Where one turn sends some rows of the set: a few examples, then the rows asked:
Q404: [ -6   9  -5  -3  -1   1 -32  -2  -9 -18   5 -11 -10   5  24 -14  -5]
Q751: [ -8   4   2  -3  -2   8  28   4  -8  12  -8 -13   5  -9  19   4  -8]
Q632: [-11  10  -4 -19   0   1   3   5  -8  22  17  10  -7   6  15   4   9]
Q654: [ 14  31  -2   6  -3   8  -8  -6 -13  17   1  -5 -12  -9  -1 -11   6]
Q96: [-14  -6  19   0 -12  -5 -12  -7 -24 -20  -3  -3  -7  -2  -1 -15   5]
Q908: [-24  30  12  -6  -5  16   0   9   5   5  28 -24   3  -6  -5  -6  -4]
Q208: [ -9 -16   2   2   9 -17 -20  -3 -13  -3  -7 -14 -13  -8 -12  -8   9]
Q435: [ 26  14   7   3   2  -4 -14   6   7   3  -6 -16  -1  -1   4  -9   5]
Q723: [-13  -1  -1  -3  -9  11   1   5 -22 -28   0 -42 -12  -8  -7  -8  -6]
Q377: [  6  -9  -1  14  -2  15 -18  23 -13 -18  11  -1  -3 -12  -2  -8   0]
Q897: [-26  17  12 -29  11  -6 -11  -1 -22  -2   4 -17 -11  -8 -14   1  -7]
Q805: [ 18  19   2  -4 -13  13   7  -1  -5 -11  14  -4 -19   0   8   7 -18]
Q391: [-22   1   1 -18   4  22  -2  -2  12   6  25 -20  -2 -17   1 -17  12]
Q739: [ 20  -9  -5   8   3   1   4  -5   1 -15 -11 -28  -1   6   6  -4   2]
Q642: [-17   5  10 -28  10   1  -2  26  -8 -15   4 -27 -10   7 -16  -6 -11]
Q703: [-25 -19  -8  -8  11  27   5   3   4  -5  11 -11 -12  -2 -10   1  14]
Q493: [ -8   6  -3   4  -2  17   8   7  -1  -6  12 -17  19   4  31   0   2]
Q893: [ -8  21   6  12   3  -9   1   2  12   6  -1  -5  -3  14   2  -3 -13]
Q520: [-10   2  -1 -14   0   9   8   7  -1  18   6 -15  -3   6 -35  -7   9]
Q532: [ -9   5 -13 -10  21  16  12   3  -7  23 -10 -11 -13  -6   3   7  -4]
Q246: [ -2 -11   0 -26  11  21  -4   2 -29 -14  -8 -13   8  -4 -14  -3   5]
Q22: [ -4  21   7   5 -13  -1  -6  14 -31 -19   5   1   0   6   1  -7   8]
Q619: [-17  -3   0  -9  21   1  -3  19  -7   4  12 -38   6 -14 -10  -3  21]
Q232: [ -3   5   0 -17   5  15  -6  18  -6 -34  12 -15  -4  14 -12  -1  12]
Q636: [-14  11  12 -13  16   4  14 -24  -4   8   2 -13  10  -5   2   6  14]

Q208 moves to Q897
Q232 moves to Q703
Now find these:
Q893 moves to Q404
Q642 moves to Q391
Q246 moves to Q520

Where one turn sends some rows of the set: a few examples, then the rows asked:
Q329: [  3  11  12  10 -13   2 -33  11   7 -12  -1 -15 -19  10 -11 -20   6  16
   6  -4 -20  -9  -7]
Q430: [ -9   4   4   1 -13  -2 -23   8  11   6  22  18 -16 -12 -12 -12 -14  -2
   5   1 -14  21  15]
Q937: [ -5  -4   7   3   2   4 -16  -3   8  -5  20  22 -16 -14  -6 -25  -5 -10
  12   9 -23  25   8]
Q229: [  2   9  12  15 -13   5 -30  14   4 -14   0 -18 -17  10 -13 -23   7  16
   9  -4 -20  -8  -5]
Q589: [ 11   7  12  23 -28   6 -24   8  13 -11 -13 -14 -23  10  -8 -19  -6  -1
   9   4 -18 -10   0]
Q175: [-17 -14   7  13  13   3 -25 -22  -7  -8  17  -6  10   3 -23 -12  14  12
  31   4 -17  -8   1]
Q455: [ -4 -36   4   4 -10  19 -10 -38   1   3   1   3  -9 -13 -12  10   0  -8
   2  -4   6   1  -9]
Q262: [ 12   9  11  18 -25   4 -25   7  13 -15 -14 -17 -25  10  -5 -12  -9   1
   7  -2 -20  -6   1]
Q615: [ 14 -14  -1  12  -6   5  -5 -20   5 -14  -2 -11   0 -11  -1  12 -18 -29
  17  11 -24  10  21]
Q129: [  1 -11   5  16 -18  -3  -5 -18  12  -9  -6 -20  -1  -9 -11  18 -11 -20
   8   3 -18   6  32]
Q690: [ 11   9   7  22 -27   9 -23  11  11 -13 -12 -16 -23  11  -5 -16 -11   0
  12  -3 -18  -6  -1]
Q515: [ -9 -36  -3   7 -20  25 -22 -30  10   6  -6   6 -15  -6 -27  -5   1  -1
   4  -6   6  10   5]
Q409: [ -1  -9   7   5 -13   2   0 -25  11  -8  -3 -11  -3 -12   9  11 -23 -27
  18   9 -15   7  15]
Q128: [  4 -39   6   3 -11  16 -19 -35   9   6  -4  12 -11  -9 -18   3   5   0
   2  -8  -1  14  -7]
Q42: [  4 -39   4  10 -26  29 -21 -39   0   4   2  -3  -5  -8 -16  -8   2  -1
   8  -3   0  -3   2]
Q590: [-20 -24   0   3  12   0 -29   0 -12  -7   1  -5   8  -3 -24   2  18  14
  15   7 -19   6   3]
Q717: [-24 -28   8   6  14   1 -19 -14 -11  -5  13  -2  12 -10 -18  -3  13   6
  11   8 -25   1  -3]
Q207: [ 14  -3   0  18 -26  13 -29  -8  15 -12 -21 -21 -17  11 -11  -4  -3   2
  15   0  -5 -16 -11]
Q93: [-16 -25   1   0  16  14 -16  -4  -6 -17   4 -14   9  -8 -22   0   9  11
  13   8 -19 -19   7]
Q680: [-10  -2   4  -3 -11  -2 -21  11  14  -6  22   6  -6 -18  -4 -19 -18   6
  13   7 -25  22   8]
Q506: [ 11  -5   3   7 -16   8 -34  -2   4  -9  -5 -19 -15   6 -19  -9   9  18
  12  -5  -3 -18 -20]
Q386: [  0   4  10   6 -10  11  -3 -10  10  -8  -3 -13   1 -10  -1  12 -23 -17
  18   7 -22 -15  28]
Q844: [ 12  -5  17  11 -15   8  -7 -18   9  -7   1 -22  -6 -11   0   7 -29 -19
   8  -3 -13   9  28]
Q29: [ 13  -6   1  18 -27  14 -28  -8  12 -11 -20 -18 -20  13 -12  -3  -7   4
   8  -4  -8 -15  -9]
Q853: [ -5  -3   8   2  -4  -2 -23  -2  16   4  16  18 -11  -8  -1 -21 -14  -4
   8  10 -23  31   8]
Q227: [-12  -6   6  -5  -4  18 -22  12   5   2  18  16 -12 -14  -7 -26 -18   3
   7   6 -21   1  10]
Q107: [ 10 -34  -4   0 -18  25 -19 -38   4   8   3  11  -6 -15 -15  -1   2  -7
   8  -2  -5   9  -3]
Q972: [ 11 -13   9   9  -7  -5  -7 -25  13  -7  -8 -17  -1  -6   3  18 -16 -22
  14   4 -16  13  21]
Q610: [  6  -2   5  12 -20  14 -31  -3   5  -8  -5 -21 -12   8 -19  -9  14  21
   9 -11  -9 -16 -15]
Q953: [ -7   1  11  -2  -1  -1 -15   3   1 -10  22  15 -12 -20  -9 -21  -6  -7
   6  20 -25  19   7]
Q513: [ -3 -22   2   1 -17  35  -7 -26  14   0  -2  11 -16 -15 -17   2  -3  -1
  -1  -2   6 -11   0]
Q934: [-11 -24   7  10  22  -5 -27 -13  -4  -7   6  -9  15  -1 -20   0  11   8
  15   6 -29  10   4]
Q737: [ -9 -15   7   5  20   4 -21 -25  -8  -7  14  -9  15  -8 -20  -4  18   4
  20   5 -24   3   8]
Q544: [ 15 -16   1  16 -24   1  -3  -9   8 -16   4 -19  -6 -13   2  11 -15 -24
  10   8 -18   2  21]
Q954: [-18  -2   9   6  -2   2 -19  -1   7   1  20  11  -4 -11   4 -24 -15  -8
   8  16 -25  19   8]
Q753: [  6  -4   2  10 -16   8 -36  -5   6  -9  -8 -19 -12  10 -17  -7  10  20
   9  -7  -9 -17 -17]
Q707: [-17 -16  -1  17  21   8 -27 -11   0 -15  14  -6  14  -4 -29  -1   6  16
  11   8 -16   3  -4]
Q605: [  9 -11   7   9 -15   8  -8 -19   0 -14  -5 -12  -4 -15  -1   3 -24 -29
  11  20 -23   7  23]
Q370: [  3  -1  11   7 -20   2  -8 -17  10  -2 -15 -12  -7  -3   2  18 -14 -23
  17   3 -11   9  30]
Q757: [ 16  -2  -1  18 -30  17 -27  -6  10 -11 -16 -21 -15  12 -12   0  -5   4
  10  -6  -6 -15  -9]
Q913: [ -3 -31  12  12 -19  24  -9 -38   9   0  -8   7 -12 -12 -25   8  -2   2
  10 -10  -4   0  -3]
Q405: [ -5 -29   1   5 -12  24 -17 -29   4   2 -13   7 -15  -4 -20  13   8   0
   3  -4  11   8  -1]
Q957: [  8   7  16  14 -14  -1 -32  14   2  -9   0 -18 -16   6 -14 -19   9  13
   7  -1 -22 -13  -7]
Q899: [-11   3   8  -2  -8   1 -30  13   3   6  11  11  -9  -5  -2 -17 -12  -2
   8  10 -20  26  17]
Q775: [-20 -16  -3   6  16  -5 -30 -11  -6  -8   8 -12  10   0 -30   2   4   9
  26   0 -19   1  10]
Q656: [-11 -12   5  -2  16   3 -24 -26 -13  -9  14  -3   9 -11 -26   0  14   7
  18  13 -15  -3  -4]
Q120: [  2 -29   1  -2 -18  26 -19 -44  -1   3  -5   6  -8 -13 -19   2  -8  -9
  14   7  -2  -1  -3]
Q134: [ -6   7   5  10  -5  -3 -16   9   8 -11  30  17 -14  -9  -5 -18  -8  -6
  13  11 -13  13   4]

Q934 moves to Q128
Q409 moves to Q954
Now find these:
Q120 moves to Q605
Q207 moves to Q589
Q227 moves to Q93
Q615 moves to Q937
Q42 moves to Q544
Q370 moves to Q899
Q610 moves to Q757
Q775 moves to Q515
Q844 moves to Q680
Q329 moves to Q753

Where one turn sends some rows of the set: a few examples, then the rows asked:
Q891: [-20  -7 -11   4  10   5  -6 -17  10  -3  -3 -10]
Q245: [ 13   3   3 -13 -25  -5   6   6   3 -10  13   5]
Q365: [ 15   7   5 -19 -17  -1  -7  -2 -16   1  -1   7]
Q12: [-16  -6  -9  -5  21   8  10   7   2  -3 -14  -3]
Q292: [-13  -2   5   0  11  10   4  -3  11  -1  21 -16]
Q287: [-2  8  5 -9  8 14  3 -2 23  1 12  4]
Q397: [  4  11 -12  23 -11   2   8  15 -14   9  10  11]
Q926: [ -3  -2  10 -14  16 -11   1 -13 -18   0  -7  -1]
Q271: [ -4   5   0  28   3 -27  -4   0  -2  -8  -8  -9]
Q543: [  1   5  11   4 -17   2   1  20  17 -11   1  16]
Q834: [ 14  25   0  -6   3  -2  -3   8 -15  16   2   1]
Q443: [ 12 -10   1   4  -2 -18  14   2  13 -24  -6  -3]
Q848: [ -5   2  -5  15 -11  15   3  17 -13   6  -1  22]
Q473: [  1  -2 -18  18   4  -6 -11 -15   9  -8 -12 -16]
Q390: [-17  -6 -10  29  -4  -2   9  10 -12   0   2   9]
Q740: [ -5  -3 -20  22   4   5  10  11 -19   4  -9   6]
Q727: [ 23  -5   0   1  -9  -1  12  13   9 -17   6 -14]
Q316: [ 18  -2   3  18   1   3 -20  -2   0  -8 -22 -12]
Q221: [ 22  17   7  13   0  -5 -19  -9   7   0 -11   2]
Q613: [ -2  -2  23  -8   0   1 -14  -5 -21   2  -1  -1]

Q390 moves to Q397
Q292 moves to Q727
Now find these:
Q926 moves to Q287
Q271 moves to Q834
Q245 moves to Q473

